First come named turns, each shown by rows before and after it. For each pair of rows after them, which turns, in which order, take the first row to the second? The first pair is done for you.
q_462:
[0.567, -0.535, -1.710, -0.596, 0.232, 2.810, 1.842, 1.120, 2.036, 0.850, -1.789, 0.207, 1.541, 1.108, 0.534, -0.641, -1.188, -2.918] => [-2.181, -2.093, 0.428, 0.510, -1.016, 2.167, 0.514, 0.052, 2.420, -0.511, 1.166, 1.650, 1.211, 1.147, -2.101, -1.654, -1.604, -0.090]
[0.027, -1.046, 0.360, 0.201, 0.177, -0.774, -2.393, -1.313, -2.192, -0.742, 0.151, 0.295, 0.399, -0.629, 0.794, -2.055, -0.726, -0.586] => [0.853, 0.784, -1.257, -0.940, 0.674, 0.793, 1.882, 2.010, 0.200, -0.320, -0.560, -0.597, -0.307, -0.412, 1.811, 0.669, 0.201, -2.285]
[0.803, -0.299, 2.136, 1.713, -1.139, -0.095, 0.927, -0.381, -0.322, -1.029, 1.180, 1.179, -0.845, 0.410, 0.960, 1.613, -1.649, 1.006] => [2.065, 0.025, 1.320, 1.201, -0.510, -0.446, -0.103, -1.046, -1.545, -0.418, -0.508, 0.580, -0.520, 0.181, 2.067, 1.422, -1.659, -0.284]
[-2.124, 1.455, -0.610, -0.855, 1.761, -1.379, -0.756, -0.702, 1.332, 4.135, 1.521, -0.208, 0.178, 1.129, 1.942, -0.581, -0.874, -0.897] => [-2.470, 1.565, -0.406, -0.717, 1.411, -1.220, -0.534, -0.110, 2.032, 3.709, 2.317, -0.367, 0.258, 1.243, 1.387, -0.220, -1.007, -0.491]
q_891:
[2.750, -0.258, -0.378, -1.221, 2.482, 0.225, 0.202, -1.641, -2.800, -1.923, 0.983, 0.044, -0.824, 0.489, 2.826, 2.904, -0.601, -1.096] => [1.875, -0.051, -1.324, -2.170, 2.955, 0.842, 1.727, -0.075, -0.542, -2.135, 0.801, -0.490, -0.614, 0.430, 2.560, 2.997, 0.435, -1.233]
[0.006, 1.575, -0.691, -0.595, 0.328, -1.193, -1.122, -0.231, -3.209, 0.950, 0.417, -1.271, -1.496, -0.054, 0.416, -0.701, 1.041, -1.872] => [-0.356, 1.773, -1.617, -1.627, 0.678, -0.680, 0.609, 1.137, -0.930, 0.775, 0.184, -1.999, -1.272, 0.087, 0.247, -0.281, 1.797, -2.049]
[-0.453, 0.103, 2.270, 0.557, -0.026, -1.564, 0.366, 0.123, -0.358, -2.488, 2.882, 1.250, 0.747, -0.597, -0.674, -0.187, -0.345, 0.616] => [-0.155, 0.778, 2.018, 0.205, 0.037, -1.477, 0.715, 0.935, -0.814, -1.944, 3.032, 0.933, 0.293, -0.858, -0.342, -0.152, -0.330, 0.413]
q_729:
[1.055, 1.899, 2.210, 1.157, -2.078, 1.571, 1.047, 2.330, 0.190, 2.964, -0.992, 1.872, -1.641, 0.047, 1.824, 3.347, -3.078, -0.497] => [-0.581, -0.244, -1.012, -1.642, -0.549, 2.231, -0.314, 0.862, 3.724, 3.247, -4.464, -1.247, 0.619, 0.603, 0.995, -0.152, -1.047, -1.340]
[0.667, -0.227, 0.569, 0.094, 0.740, -2.407, -0.936, -0.230, -3.143, 0.715, 2.311, -0.747, 0.716, -0.160, 0.230, -3.525, 0.705, 0.272] => [2.016, -0.405, 1.994, 1.729, -0.728, -1.631, -1.098, -1.328, -3.681, 0.732, 0.401, 0.853, -0.279, -0.267, 1.962, -0.161, -1.194, 0.012]
[-0.930, 1.975, 0.805, 0.968, -1.055, -0.166, 0.493, -0.916, -0.035, 0.633, -0.167, 1.523, 0.392, 0.321, -0.920, -1.107, -1.258, -0.551] => [-0.810, 1.617, 0.416, 0.713, -0.930, 0.398, 0.194, -1.153, 0.753, 0.839, -0.901, 1.305, 0.791, 0.254, -0.740, -1.345, -1.119, -0.623]
Now pairs of rows:
(2 to 3 turns a pair)
[-0.641, -0.759, -0.551, -0.203, -0.375, 0.726, -0.835, -0.997, 0.127, -0.486, -0.059, 1.064, 0.589, -0.573, -2.611, 0.249, 0.682, -0.078] => [-0.745, 0.016, -0.065, -0.009, -0.442, 0.800, 0.560, 0.035, 0.153, -0.104, 0.599, 1.268, 0.022, -0.515, -2.560, 1.147, 0.382, -0.080] => q_891 then q_462 then q_462
[-2.168, 0.293, 2.272, -0.096, 0.549, -1.949, 0.508, -0.498, -1.307, -1.044, 3.246, 0.483, 0.379, -1.362, -2.275, -3.362, -0.086, 1.620] => [0.646, -0.677, 2.422, 1.116, -0.643, -0.928, -1.787, -3.277, -2.345, 0.380, -2.478, 0.860, 0.561, -1.123, 0.983, -1.425, -2.500, -0.711] => q_729 then q_729 then q_891
[-0.289, -0.210, -0.857, -0.612, -0.374, 1.553, 1.646, 1.043, 0.634, -0.735, -1.264, -1.382, 0.138, -0.476, 0.749, 1.560, 0.881, -0.686] => [-1.587, -0.783, -0.734, -1.245, 0.387, 0.495, 1.042, 0.850, 0.388, -1.006, 0.923, -1.674, 0.605, -0.419, -0.773, -0.750, 1.647, 0.600] => q_891 then q_729
[1.569, -1.453, 2.027, 1.481, -0.785, -0.814, -1.617, -2.920, -2.180, 0.794, -0.469, 1.755, -1.046, 0.113, 1.472, -0.372, -1.829, -0.087] => [0.249, -1.135, -0.098, -0.489, 1.369, -2.124, -1.489, -1.077, -1.927, 1.362, 2.257, -0.137, -0.114, 0.355, -0.102, -4.064, 0.690, 0.755] => q_729 then q_729
[2.160, 1.717, -0.089, 0.242, -0.157, 0.054, 1.150, 0.677, -1.104, 0.134, -2.526, -0.257, -0.072, -0.559, -0.289, -0.461, 0.150, -1.183] => [0.424, 0.222, 1.891, 1.622, -1.774, 0.216, 0.315, -0.444, 0.499, -0.594, -1.572, 1.125, -0.272, -0.389, -1.551, 0.157, -0.762, 0.545] => q_462 then q_729 then q_891
[0.383, -0.671, -2.080, -0.821, 0.663, 2.089, 0.465, -2.609, 1.206, -1.781, -4.607, -1.768, 2.191, -0.016, 1.437, 0.991, 0.587, -0.946] => [-0.177, 2.300, -0.594, -0.208, 0.902, 1.177, 4.639, 1.469, -0.401, -3.036, 2.727, -0.122, 0.435, -0.371, -0.085, 2.894, 1.073, 0.859] => q_729 then q_729 then q_891
[0.125, 0.247, 0.749, 0.241, 0.552, -0.099, 0.641, -0.236, -0.871, -0.622, 2.994, 0.082, -1.545, -0.515, 0.578, 0.657, -0.200, 0.517] => [1.013, 0.876, 0.043, -0.257, 0.792, 0.529, 0.977, 0.296, -0.591, -0.427, 2.306, -0.381, -1.445, -0.477, 1.389, 0.781, -0.068, -0.210] => q_462 then q_462
[0.293, 0.425, -1.918, -1.705, 1.596, -0.088, -0.074, 0.251, 1.112, -0.203, -1.196, -1.337, 0.787, 0.030, -0.085, -1.633, 1.887, -1.209] => [-1.735, -1.349, 0.609, -0.209, 0.185, -0.700, -1.811, -1.109, 1.316, -1.154, 0.747, 0.146, 0.352, 0.059, -1.741, -1.628, 0.778, 1.242] => q_462 then q_891
[-0.505, -0.050, 0.759, 0.864, -1.469, 1.062, -0.818, -0.434, 1.493, 0.163, -1.294, -0.449, -0.144, 0.559, -0.981, 1.113, -0.881, 3.268] => [1.565, 1.509, -0.042, 0.855, -1.069, 0.901, -0.394, 0.010, -0.521, 0.914, -2.466, -0.619, -0.565, 0.631, 0.741, 1.655, -1.173, 1.557] => q_891 then q_462
[-1.203, -1.901, -0.470, -0.311, 0.052, 0.538, -0.580, -0.441, 1.161, 1.477, -2.114, -0.225, 0.131, 0.956, -0.073, -1.557, -0.220, 0.316] => [-1.552, -0.013, -0.617, -0.625, 0.971, -0.413, 0.986, 1.589, 0.227, 1.440, 1.627, -0.334, -0.469, 0.734, -0.870, -1.790, 0.528, 0.680] => q_462 then q_729
[-0.749, -0.145, -0.416, 0.539, 0.154, -1.249, -0.982, -0.868, 1.014, 0.189, 1.958, -0.814, -0.090, 0.093, -0.507, -2.493, 1.728, 0.808] => [-0.045, 1.511, 0.188, 1.141, -0.419, -0.543, 1.535, 1.151, 1.076, 0.219, 2.477, -0.113, -0.945, -0.013, 0.151, 0.466, 1.324, 0.262] => q_729 then q_891 then q_891
[-0.897, -0.697, -0.828, 0.529, -1.413, 1.758, 3.202, 3.678, 2.238, 2.726, -2.501, -0.247, -0.359, -0.129, 0.052, -0.013, 0.874, -0.033] => [0.111, -1.935, 0.902, 1.969, -1.939, 0.224, -2.344, -0.701, -2.873, 3.321, -2.996, 0.670, -0.180, -0.442, 0.690, -2.542, -0.790, 0.608] => q_891 then q_462 then q_891
[0.609, 1.738, 2.246, -0.740, -0.176, -0.985, 0.466, 0.195, -2.489, -0.517, 3.242, -0.515, -1.306, -0.753, 1.305, 2.804, -0.315, -0.288] => [1.794, 1.886, 0.359, -1.865, 0.859, -0.616, -0.540, -0.295, -2.824, 0.027, 0.778, -2.134, -0.367, -0.645, 2.447, 1.518, 0.148, -1.981] => q_891 then q_462 then q_462
[0.065, 0.916, 0.738, 0.099, 0.037, -0.963, 0.050, 0.506, -2.064, 1.506, 1.893, 0.208, 0.033, 0.567, -0.988, -1.675, -0.315, 0.492] => [0.330, -1.230, 0.040, -0.205, -0.477, 0.292, -1.151, -1.140, 0.121, 1.727, -2.572, -0.173, 0.785, 0.540, -0.258, -1.145, -0.400, -0.278] => q_729 then q_729
[1.189, -0.381, 1.285, 1.350, -1.050, -0.579, -1.271, -2.136, -3.429, -1.370, 0.774, 1.346, -0.619, -0.306, 0.547, 0.659, -1.606, 1.406] => [0.916, 0.557, -2.188, -2.043, 0.811, 1.552, 2.610, 1.322, 1.457, -1.249, -1.536, -1.512, 0.189, 0.090, 0.745, 0.987, 1.108, -0.743] => q_462 then q_891 then q_729
[1.408, 2.177, 1.778, 1.377, -0.102, 0.420, 1.768, 2.574, -1.118, 0.033, 0.672, -0.015, -2.035, -0.780, 0.267, 1.829, -2.062, 0.596] => [1.965, 2.409, 0.104, 0.140, 0.894, 0.863, 2.548, 3.145, -0.159, 0.061, -0.449, -1.576, -1.513, -0.803, 0.563, 1.463, -0.784, -0.536] => q_462 then q_462 then q_891
[1.964, 2.651, -1.041, -0.510, 0.932, 0.232, 2.302, 2.194, -1.336, 1.476, 0.361, -0.002, -0.379, -1.160, 1.772, 1.138, 0.882, -1.301] => [-1.827, 0.024, 1.911, 0.977, -1.156, 0.087, 1.330, 0.857, 1.576, -0.305, 2.508, 1.922, -0.417, -1.234, -1.298, 1.724, -0.054, 2.037] => q_729 then q_462
[-0.347, 1.230, -0.205, 1.860, -1.469, -1.071, 1.299, 1.236, 0.414, 1.284, 1.245, 2.755, -1.507, -0.077, 1.348, 1.435, -0.271, 1.400] => [-1.348, -0.253, -2.533, -0.438, 0.035, -0.875, 0.766, 0.847, 2.603, 1.453, -0.486, 0.169, 0.220, 0.464, 0.382, -1.756, 1.762, 0.567] => q_729 then q_729
[-0.756, 0.634, 0.896, 0.988, -0.636, -1.325, -0.211, -0.183, -1.304, -0.092, 1.806, 0.794, -0.272, -0.013, -0.599, -1.000, -0.324, 0.707] => [-0.401, 1.374, 0.089, 0.505, -0.319, -1.016, 2.004, 1.725, 0.411, 0.065, 1.474, 0.165, -0.653, 0.192, -0.238, 0.431, 0.252, 0.137] => q_462 then q_462
[1.396, 0.267, -3.068, -0.074, -0.076, 0.531, -0.880, 1.056, 1.507, 0.144, -5.231, -2.057, 0.751, 1.084, -0.073, -0.790, 2.007, -2.405] => [0.201, 0.679, -2.205, -0.345, 0.888, -2.434, -2.405, 1.298, -2.069, -0.186, 0.655, -1.828, 0.648, 1.095, -2.338, -4.396, 2.531, -0.287] => q_891 then q_891 then q_729
[0.842, 0.937, -1.042, -0.238, 0.860, -0.141, 0.442, 0.317, -0.638, 0.796, -0.097, -1.630, 0.233, -0.646, 0.707, -0.716, 0.953, -0.865] => [-1.189, -0.482, -0.029, -0.266, 0.251, 0.168, 0.416, 0.209, 1.729, -0.240, 0.941, -1.112, 0.308, -0.495, -1.287, -1.035, 1.228, 0.802] => q_891 then q_462
[-0.412, 0.298, -0.416, 0.440, -1.403, 0.343, -0.335, 0.536, 2.593, 2.711, -2.358, 0.150, -0.184, 0.922, -0.002, 1.010, -0.392, -0.115] => [-0.017, 0.813, -1.609, -0.752, -0.092, -1.008, -0.894, 0.679, 0.792, 3.448, -0.928, -1.203, 0.326, 1.016, -0.043, -1.802, 0.524, -0.401] => q_729 then q_462 then q_462
[-1.908, -2.207, 1.279, 0.929, -0.437, 0.896, 0.150, -1.582, 1.905, -3.960, 0.648, -1.814, 1.558, -0.644, -3.052, -3.017, 1.866, 3.891] => [-1.453, -3.024, 1.524, 1.581, -1.033, 1.767, -0.189, -2.606, 2.599, -3.879, -1.373, -1.479, 1.515, -0.874, -2.271, -1.723, 1.032, 3.639] => q_729 then q_729 then q_729
[-1.431, -1.274, -0.814, -0.872, 0.523, 0.813, -0.527, -0.742, 2.032, -1.773, -0.597, -1.101, 1.050, 0.572, -1.044, -2.136, 1.137, 0.185] => [-0.686, -0.560, 0.935, 0.468, 0.366, -0.572, -1.908, -1.049, -1.812, -1.720, 2.585, 0.280, 0.049, 0.309, -0.849, -2.598, 0.028, 1.055] => q_891 then q_729
[0.927, 0.881, -2.049, -2.765, 0.105, 0.659, 1.436, 1.739, 2.272, 1.286, -1.048, -1.752, 0.500, -0.138, 0.968, 0.624, 0.311, -0.348] => [-1.325, -0.925, 1.572, -0.613, -1.705, -0.271, -0.373, -0.122, 1.249, -0.337, 2.445, 1.274, -0.182, -0.171, -1.439, 0.715, -1.675, 3.116] => q_462 then q_729
[1.121, 0.195, -0.401, 0.230, 0.164, 0.258, -0.888, -2.195, -1.733, -0.939, -1.103, -0.364, 0.369, -0.206, 0.916, -0.150, -0.218, 0.222] => [0.294, 0.540, -1.578, -1.087, 1.303, 0.402, 0.271, -0.458, -0.648, -1.018, -0.465, -1.483, 0.445, -0.215, 0.206, -1.076, 0.955, -0.075] => q_729 then q_891 then q_891
[1.842, -0.094, -2.416, -1.747, 1.545, 1.225, 0.845, 0.379, 2.203, -0.811, -3.180, -1.371, 1.164, -1.460, 0.343, 0.387, 1.186, -3.444] => [2.788, -0.325, -0.581, -0.530, 1.531, -1.204, -3.481, -2.069, -3.187, -0.317, -1.559, -0.539, 0.954, -1.787, 0.654, -2.142, -0.019, -2.385] => q_462 then q_462 then q_891
[1.434, 0.193, 0.447, -0.351, -0.243, 0.038, -1.290, -2.416, -2.503, 1.013, -1.494, -0.460, -0.282, -0.616, 1.812, -0.878, 0.116, -0.372] => [-1.897, -0.802, 1.493, -0.116, -0.795, -0.608, -0.551, -1.264, -0.241, -0.316, 2.047, 0.175, -0.268, -0.232, -1.368, -1.675, 0.699, 2.232] => q_729 then q_462 then q_462
[-1.155, -0.515, -0.307, -0.766, 0.632, -0.276, -1.435, -1.010, -0.578, -2.804, 0.281, -0.453, 1.574, -0.277, -0.191, -2.184, 0.519, 0.923] => [-0.548, 1.309, 0.158, -0.267, 0.691, -0.512, 0.447, 0.944, -1.390, -2.854, 2.462, 0.201, 0.476, -0.234, 0.473, -0.297, 0.511, 0.612] => q_462 then q_729 then q_462
[0.426, 0.872, 0.029, 0.582, -1.110, 0.775, 1.656, 1.955, -0.363, 2.638, -1.346, 1.575, -0.872, 1.148, -0.223, 1.076, -0.189, -1.378] => [0.947, 0.567, 0.497, 0.799, -1.056, -0.088, -0.867, -0.030, -1.968, 2.730, -1.598, 1.641, -0.622, 0.813, -0.031, -0.451, -0.779, -1.305] => q_462 then q_462
[0.279, 0.060, -1.347, -0.610, -1.054, 1.276, 2.010, 1.325, 2.451, 0.942, -2.557, -0.953, 0.188, 0.321, -0.347, 1.211, 1.654, 0.328] => [-0.674, -0.353, -0.918, -0.253, -1.296, 1.103, 2.081, 1.467, 2.829, 0.417, -1.663, -0.456, 0.465, 0.458, -1.130, 1.437, 1.488, 0.495] => q_462 then q_462 then q_462
[-2.825, -1.465, 0.363, -0.387, -0.208, -0.565, -1.097, 0.053, 1.284, 0.922, 1.239, 0.248, 0.703, 0.295, -2.873, -2.175, -0.478, 1.719] => [1.656, 0.412, -1.187, -0.689, 0.879, -0.614, -1.794, -0.455, -2.720, 2.276, -1.812, -0.656, 0.771, -0.117, 0.820, -2.055, -0.625, -1.348] => q_729 then q_462 then q_729
[-1.111, 0.849, -0.597, -0.038, -0.415, -0.469, 1.035, 2.272, 0.769, 2.118, 2.136, 0.379, -1.017, 2.149, -0.317, -0.775, -0.695, 0.774] => [-0.799, -1.214, -0.408, -0.001, -1.060, 0.072, -1.876, -0.718, 0.931, 2.378, -1.771, -0.073, 0.015, 2.085, 0.346, -1.369, -1.760, 0.325] => q_729 then q_462 then q_729
[1.258, 0.945, -1.486, -1.279, 0.810, 1.347, 0.549, 0.164, -0.877, -1.587, -0.991, -0.443, 0.404, -0.999, 1.225, -0.404, 0.412, -0.875] => [0.467, -0.586, 0.356, 0.096, -0.429, 0.901, -1.690, -1.683, -1.293, -2.166, -0.438, 0.920, 0.476, -0.747, 0.758, -0.642, -0.615, 0.510] => q_462 then q_729 then q_462
[-0.780, -0.655, -2.207, -1.801, 1.272, 0.461, 0.943, -0.018, 2.880, 0.457, -1.256, -1.865, 0.883, 0.442, -0.844, -1.332, 2.111, 0.259] => [2.198, 1.013, -0.812, -0.349, 1.309, -0.900, -1.430, -1.268, -3.998, 1.032, 0.746, -0.615, -0.197, 0.015, 0.707, -1.742, 0.798, -0.129] => q_462 then q_729 then q_462
[2.400, 1.466, 0.730, 1.537, -2.743, -1.502, -0.527, 1.266, -1.711, 1.147, -1.069, 1.110, -1.798, -0.166, 2.052, 2.774, -2.891, -1.098] => [0.482, 1.464, 0.710, 1.279, -2.642, -1.153, 2.026, 3.087, 1.116, 0.200, 0.659, 1.546, -2.006, -0.013, 0.874, 3.820, -1.924, -0.017] => q_462 then q_891
[0.434, 0.351, -0.089, -0.234, 0.372, -0.141, -1.418, 1.466, -1.716, 3.251, -3.062, -0.181, -0.227, 0.700, 0.548, 0.778, -1.197, -1.784] => [0.499, 0.759, 0.533, 0.151, 0.226, -0.307, -1.107, 1.683, -2.509, 3.449, -1.907, 0.335, -0.782, 0.690, 0.399, 0.910, -1.427, -1.404] => q_729 then q_729 then q_729
[0.668, 0.340, -2.285, -0.255, 0.353, 2.967, 3.027, 1.630, 3.767, -2.984, -1.206, -0.359, -0.662, 0.259, -0.370, 1.741, 1.067, -1.146] => [0.992, 0.472, -1.763, 0.322, -0.061, 3.131, 3.409, 1.793, 3.183, -2.924, -1.162, 0.265, -1.066, 0.268, -0.083, 2.787, 0.465, -1.217] => q_729 then q_729 then q_729
[2.297, 1.470, 0.201, 0.378, 0.060, -0.586, 0.982, 0.725, -0.668, -0.473, 0.271, 0.317, -0.294, -0.041, 0.333, 0.818, -0.357, -0.842] => [2.539, 0.937, -0.242, 0.126, 0.801, -0.740, -0.790, -0.683, -0.672, -0.321, -1.008, -0.394, 0.316, -0.073, 0.418, -0.898, 0.037, -0.907] => q_891 then q_462 then q_462
[-0.077, 2.503, -1.331, -0.051, 0.725, -0.928, 2.828, 0.926, -0.304, -0.914, 2.639, -0.433, 2.008, -0.801, 0.848, 0.662, 0.323, 0.701] => [-0.777, -1.194, -0.554, 0.770, -0.714, 0.419, -0.387, -2.905, 1.865, -1.225, -1.664, 0.062, 2.894, -0.964, 0.636, 0.666, -0.995, 1.052] => q_729 then q_462 then q_729
[-2.441, -3.299, -0.386, -0.821, -0.323, 2.566, 0.884, -0.317, 4.312, -2.119, -1.578, -1.381, 0.609, -0.413, -0.349, -0.321, 0.831, -0.041] => [1.065, -0.671, 1.852, 1.145, 0.394, -0.533, -1.710, -1.713, -5.122, -1.314, 3.183, 0.051, -0.734, -1.090, 1.227, -1.890, -0.989, 0.342] => q_729 then q_462 then q_729
[-1.217, -1.335, 0.507, 0.563, -0.871, -0.278, -1.235, -0.761, 1.414, 0.815, -0.719, 0.717, 0.158, 0.844, -0.940, -0.958, 0.113, 0.811] => [1.221, 0.919, -0.476, -0.173, 0.459, -0.488, 0.074, 0.872, -0.981, 2.029, -0.469, -0.183, -0.422, 0.836, 0.906, -0.880, 0.307, -1.239] => q_729 then q_891 then q_462
[-0.852, -0.506, 1.657, 0.609, -0.394, -0.637, -0.761, -0.339, -0.235, 0.015, 2.125, -0.115, -0.284, -0.214, -0.660, 0.104, -0.782, 1.130] => [-0.788, -1.358, 0.110, -0.593, 0.194, 0.010, -0.957, -0.714, 1.329, 0.534, -0.821, -1.565, 0.887, -0.216, -0.352, -1.009, 0.107, 0.126] => q_891 then q_729 then q_729
